One turn moves each row of this set onto another row. After a few examples, where does it send each row asked below?
K194: [-0.46  2.39 -0.08 -0.45  0.09 -0.07 -0.68  0.37 -1.82  0.49  2.07 -1.95]
K796: [-0.91  2.24 -0.02  0.28  0.13  0.38  0.88  0.96 -0.84 -2.21  1.20  0.80]
K621: [-1.64  1.71  0.54 -0.96  1.81 -0.46  1.50  0.42  0.40 -1.00  1.96 -1.84]
K556: [ 0.29  3.05 -0.83  0.24  1.14  0.60  3.67  1.09 -0.09 -0.84  0.84 -1.79]
K327: [ 0.15  3.29 -0.42 -1.44 -0.09  0.00  0.02  2.33  0.04 -1.57  2.27 -0.84]
K448: [ 0.16  0.68 -0.58 -0.49  0.87  0.42  1.11 -0.68 -1.98  0.00  2.19 -3.10]
K512: [-0.03  1.58  2.22 -0.16  0.20  0.23  0.84  0.68 -0.68 -0.34  1.71 -0.34]
K871: [-0.02  2.63  0.49 -1.22  0.72  0.32  2.83  1.14  0.42 -1.34  0.20 -3.18]
K515: [-1.30  1.99 -1.06  1.40  1.53  1.06  1.22 -0.12 -0.85 -1.41  1.37 -2.64]
K666: [ 0.05  0.39 -1.96 -1.82  0.23 -0.40  0.92  0.35 -1.32 -0.80  2.35 -1.22]
K867: [ 1.76  2.92 -0.70  1.07  0.80  0.30  0.82  0.82 -0.84 -2.97  0.78 -1.66]
K186: [ 0.82  3.15 -1.34  0.44  0.27  1.34 -0.39 -0.03 -1.92 -1.20  1.61 -2.45]
K12: [-0.10  2.18 -0.92 -1.99 -0.71  0.39  0.32  1.27 -0.63  0.24  0.44 -2.90]
K701: [ 0.54  2.14 -2.41 -0.70 -0.07  1.31  2.14  0.46 -0.92 -1.86  1.18 -0.24]
K17: [ 1.89  0.90 -0.70  0.16 -0.84 -0.30  0.78  0.23 -1.86 -1.32  1.55 -3.23]
K662: [ 1.04  2.59 -0.36 -0.75  0.40 -0.87 -0.95  1.15 -0.77 -1.41  1.59 -0.47]
K950: [-0.57  4.14 -0.57 -0.55  1.23  0.90  0.61  0.40 -0.59 -0.39  0.49 -1.89]
K916: [-0.26  1.91  0.80 -0.78 -0.44  0.72  1.27  2.04  0.43 -0.67  0.70  0.15]
K652: [-0.59  2.31  0.18  0.17  1.24 -0.16  0.67  0.93 -0.20 -3.01  2.65 -0.28]
K715: [ 1.21  1.75  1.67  0.23 -1.19  0.92  2.33  1.55 -0.71 -1.09  0.53 -1.91]
K339: [ 0.56  0.27  1.20 -0.44  0.18 -1.14  0.42  1.67 -0.13 -0.29  1.46 -1.65]
K133: [-0.61  1.33 -1.51 -1.49  0.08  0.22  1.44  0.41 -1.00 -0.68  1.80  0.45]
K407: [-0.81  0.05 -1.39 -0.05 -0.34  0.62  0.97  0.74 -0.93 -0.83  1.43 -3.68]
K142: [-0.88  0.66 -0.29 -0.87  0.10  0.24  3.08  0.96 -0.35  0.04  1.21 -0.43]
K547: [-1.20  0.62 -0.33  0.02  1.24 -0.62  2.89  0.44 -0.90 -0.41  1.98 -1.53]
K551: [ 1.58  2.87 -2.42 -1.67  0.13  0.88  1.72  0.96 -0.51 -1.23  1.19 -1.48]
K825: [-0.90  1.35 -1.70 -1.11  0.68 -0.31  0.11  0.33 -0.39 -2.54  2.64 -1.88]
K64: [ 1.28  1.04  0.89 -1.68 -0.61  0.37  2.07  1.80 -0.17 -2.29  0.73 -2.40]
K945: [ 0.50  0.84 -0.62  0.04 -0.32  0.14  1.45  1.20 -1.00 -3.99  1.95 -1.95]
K953: [ 0.15  0.57 -0.65  0.44 -0.39  1.24  1.45  0.47 -1.27 -3.25  0.70 -0.58]
K179: [ 0.36  0.00  0.76 -1.80  0.30  0.48  0.77  1.64  0.37 -0.93  2.26 -2.05]
K292: [ 2.35  2.40  0.58 -0.76 -0.17  0.33  0.95  0.81 -0.39  0.36  0.92 -2.72]
K387: [ 1.60  1.83 -0.57  0.89 -1.47  1.36  1.06  1.21 -1.10 -2.79  1.54 -1.61]
K674: [ 0.85  2.26 -0.46  1.36  0.10  1.66  1.49  0.75 -1.11 -0.73  1.05 -3.80]
K144: [ 0.34  4.08 -1.26  0.24  0.02  0.43  1.56  1.31 -0.82  0.15  1.93 -2.78]
K368: [ 0.28  1.47 -1.16 -0.07 -0.10  1.33  3.84  1.02 -0.35 -1.19  0.57 -1.15]
K188: [ 0.69  2.36 -1.84 -1.40 -0.36  0.49  1.47  1.11 -0.28 -2.92  1.00 -3.16]
K888: [ 0.22  2.44  1.69 -1.56  0.90  0.11  1.23  1.62  0.54 -1.28  1.42 -0.72]
K31: [ 0.86  0.22  0.23 -0.65 -0.92  1.55  1.84  1.54  0.06 -1.64  0.24 -1.16]
K92: [-0.54  2.77 -0.30  0.77  0.86 -0.18  2.27 -0.03 -2.21 -0.31  1.62 -3.00]
K783: [ 0.01  3.55 -0.19  0.35  0.62  0.17  1.77  1.15 -1.45 -3.52  1.23 -1.52]
K757: [ 1.11  1.97 -1.61 -1.04  0.04  1.05  0.31  0.68 -0.59  0.45  2.45 -2.98]
K899: [-0.42  1.40  0.80  0.45 -0.18  0.31  1.13  1.15 -0.97  0.91  1.45 -3.33]
K362: [ 0.20  1.88 -0.60  1.85  0.43 -0.83  0.58  0.07 -1.62 -1.44  2.78 -2.05]
K41: [ 0.20  0.34  0.90 -0.09  0.96  0.77  2.47  0.52 -1.13 -2.81  1.15 -2.81]
K174: [ 0.64  3.42  0.69  1.00  1.14 -0.25  0.77  0.66 -0.04  0.25  2.12 -1.52]
K752: [ 0.30  1.73 -0.02  0.50 -0.07  0.76 -0.45  0.32 -1.04 -2.00  2.83  0.03]
K318: [ 1.25  0.67  0.79  1.33  0.65  0.00  2.20  1.26 -0.27 -1.81  0.61 -2.79]

K867 -> K318
K551 -> K556
Where do these go?
K179 -> K327
K12 -> K950
K674 -> K899
K871 -> K621
K512 -> K752
K701 -> K368
K17 -> K292
K945 -> K64
K953 -> K31
K144 -> K92

One turn moves each row of this set onto another row. After a few examples, where does it send each row asked below?
K687: [-0.20  0.80  0.99  1.18  1.48  0.33 -1.55  0.48 -0.05  1.28 -1.41  1.02
  0.43  0.79]
K283: [-0.25 -0.57 -1.39 -0.10  0.54 -0.54  1.14 -0.55 -1.10 -0.32  0.59 -0.75
 -0.70 -1.38]
K949: [-0.01  0.34 -0.81  0.97 -0.08 -0.88 -0.79  0.09 -1.40  0.98  0.86 -1.03
 -1.41 -0.25]
K410: [-0.88  1.07  1.13 -0.20  0.10  2.03 -0.55  0.32  0.86  0.24 -0.76  1.39
  1.18  1.20]
K800: [ 0.20 -0.17  1.07  0.52  2.78 -0.46  0.68  0.53 -0.08  0.23 -0.29 -0.38
 -0.45  1.55]
K550: [ 0.09 -0.38 -0.24 -0.04 -1.80  1.14  0.51 -0.10 -0.09 -0.06  0.56  0.19
  0.22 -2.08]
K638: [-1.07  0.40  0.82 -0.83 -0.58  0.98  1.55 -1.18  1.65 -0.02  0.32  1.89
 -0.02  0.24]
K346: [ 0.50  0.10  1.04  1.34  1.75 -0.10 -1.71 -0.27  0.18 -0.27 -0.27 -1.04
  0.18  1.23]
K767: [ 0.11 -0.77 -0.74 -0.36 -1.23  1.10  1.17  0.32 -0.29  0.12 -0.14  0.55
 -0.36 -1.95]
K511: [ 0.32  0.13 -0.15  0.73 -1.87  0.77 -0.75  0.99 -0.57  1.44  0.09  0.26
 -1.05 -0.79]
K710: [ 0.53 -0.22  0.84 -0.10  1.67 -0.51  1.61 -0.58  0.87 -1.57  0.89  0.00
 -0.53  0.95]
K417: [ 0.39  0.98  0.89  0.89  1.44  0.84 -1.03  0.17  1.19  0.99  0.04 -0.57
  0.43  2.15]
K490: [ 0.76  0.22  0.19  1.06 -1.64  0.81 -1.19  0.29 -0.70  1.05  1.03 -0.01
 -0.67 -0.99]
K643: [-1.32  0.35  0.20  0.23  0.81  0.85  1.46 -0.88  1.26 -1.34 -0.31  1.97
  0.49  0.84]
K789: [-1.27  0.93  0.49  0.44 -0.20  0.42  0.52 -0.12  1.69  1.09 -1.44  2.10
  0.62 -0.04]
K261: [-0.06  0.30 -0.05  1.32  2.11 -0.31  0.99 -1.00  1.55 -0.58  0.49  0.00
 -0.27  1.77]
K28: [-1.12  0.71  1.01  0.64 -0.50  1.40 -1.76 -0.85  1.00  1.29 -0.83  0.87
  0.65  0.50]
K642: [-0.89 -0.05  0.55 -0.26  1.07 -0.35  2.76 -0.08  1.63  0.12 -0.31  0.67
 -0.27  0.72]
K389: [ 0.05 -0.07 -0.29  1.10 -0.12 -0.42 -0.52 -0.58 -1.46  0.43  1.78 -1.10
 -1.23 -0.35]
K429: [-0.60 -0.69 -0.73  0.00 -0.26 -0.08  1.15 -0.93 -0.91 -0.68  1.29 -0.88
 -0.36 -1.46]

K638 -> K28
K767 -> K511
K417 -> K261
Where do these go?
K687 -> K800
K550 -> K490

One turn moves each row of this set onto another row. After a few examples, where does it send each row asked below?
K441: [-0.19  0.37 -0.48  0.04 -0.04 -0.24 -1.10 -1.26  1.75  1.44  0.77 -0.34
  0.38 -0.68  1.83]
K182: [ 0.06  1.45  0.61 -1.06  0.49  0.81  0.03 -1.46 -1.72  0.08 -0.33  1.03
 -0.70 -1.06  0.19]
K269: [-0.09  0.61 -0.83 -0.67 -0.02  1.80 -0.74 -0.33  0.69 -1.01 -0.46 -0.69
 -0.61  1.44  1.45]
K50: [-0.96  0.17  1.73 -0.45 -0.49  0.97 -0.49 -0.09  0.80 -0.19 -0.41  0.96
  0.29 -2.10 -1.66]
K989: [-1.18 -2.24 -0.20 -0.74 -0.11  0.43  1.35  0.52  0.40  0.20  0.47 -1.85
 -0.36 -0.43  0.14]
K839: [ 0.97  1.88  0.56 -0.08 -0.78  0.69 -0.96 -0.58  0.84  1.08  0.53  0.90
 -1.01 -0.03  0.31]
K967: [-0.08  0.79 -0.58 -0.95 -0.10  1.51 -0.50  0.09  0.38 -0.92 -0.53 -0.50
 -0.16  1.62  1.88]
K673: [ 0.34  0.87  0.51 -1.02  0.28  1.19  0.23 -1.68 -1.93  0.59 -0.44  1.02
 -0.52 -1.03  0.32]
K647: [ 2.36  0.08 -0.15  0.36 -0.15 -0.60 -0.46 -0.78 -0.67 -1.25  1.01 -0.04
 -0.40  0.25  0.26]
K134: [-0.89 -1.13  1.50  0.00 -0.43 -0.97  0.80 -1.76 -1.55 -0.49  0.71  0.13
  1.31  0.52  0.02]
K321: [-0.63 -2.84  1.69 -0.47  0.42  0.97  1.04 -0.87  0.41  0.28  0.36  0.76
 -0.43 -0.41 -0.55]
K853: [ 1.04  0.54  1.44  0.19 -1.10 -0.79  0.69 -0.89 -0.63 -0.67  0.32  1.01
  1.44 -0.27 -1.04]
K121: [ 0.93 -0.68  0.97 -1.00  0.00  1.70  0.39 -0.26 -0.86  0.29  0.09  0.03
 -2.28  0.20 -0.29]
K424: [-0.90 -2.33  0.06  0.23  0.03  0.11 -0.72  0.70  1.65 -0.47  1.04 -1.00
  1.21  0.62  0.29]
K63: [-3.03 -0.69  0.67 -1.04  0.06  1.43  0.25  0.22  0.80  1.15 -0.28  0.40
  0.88 -0.48  0.01]
K277: [-1.57  0.07 -0.44  0.31 -0.17 -0.90 -0.57 -0.32  1.13 -0.34  0.66  0.37
  2.77 -0.35  0.55]
K818: [-0.71 -1.54  1.22  0.18  0.40 -0.62  0.02 -0.79 -0.32  0.58  1.24  0.67
  0.60 -1.96 -1.40]
K591: [-1.74 -0.80 -0.06 -0.34 -1.23  0.55 -1.35  0.09  2.17 -0.75  0.05 -0.35
 -0.38 -1.07  0.23]
K98: [-1.31 -0.63 -1.28 -0.42 -0.57  1.50  0.26  0.67  1.32  1.51  0.49  0.10
 -0.84  0.77  0.74]
K436: [-0.56 -0.98  0.99 -0.68 -0.05  1.05  0.89  0.71 -1.56 -1.54 -0.05  0.69
  0.07  0.50 -1.59]
K379: [-0.13  2.10 -1.06 -0.34 -0.17 -0.10 -1.48  0.16 -0.36 -0.51  0.32 -0.50
  0.93  0.11  0.97]
K114: [ 0.27 -0.78 -1.25 -0.19  0.29 -0.13  0.35 -0.47 -0.62  0.15  1.15 -0.55
  0.22  1.90  1.94]
K685: [ 0.43  1.50  0.76  0.01  0.26  0.47 -1.68 -1.18 -0.31 -0.42  0.28  2.06
  0.88  0.18  0.23]
K653: [-1.26 -1.96 -0.43 -0.11 -0.83  0.05  2.01  0.45 -0.12 -0.26  0.30  0.22
  1.52  0.47 -0.62]
K798: [ 0.11  0.33 -0.90 -0.77  0.59  1.84 -1.18  1.07  1.67  0.29  0.04  0.08
 -0.80 -0.81  0.36]
K139: [ 0.94  0.11  0.67 -0.42  1.47  0.30  0.90 -0.75 -2.14  0.48  0.68  0.56
  0.93  0.84  0.19]
K39: [-0.73 -1.44  1.49 -0.16  0.48 -0.95  0.10 -0.47 -0.70  0.57  1.10  0.81
  1.13 -1.84 -0.95]
K378: [-1.13 -1.66  0.12  0.25  0.06 -0.36 -0.70  0.94  1.98 -0.94  1.13 -0.81
  1.01  0.65  0.06]

K182 -> K269
K989 -> K134
K653 -> K853
Where do these go?
K121 -> K114
K379 -> K591
K378 -> K818
K647 -> K441

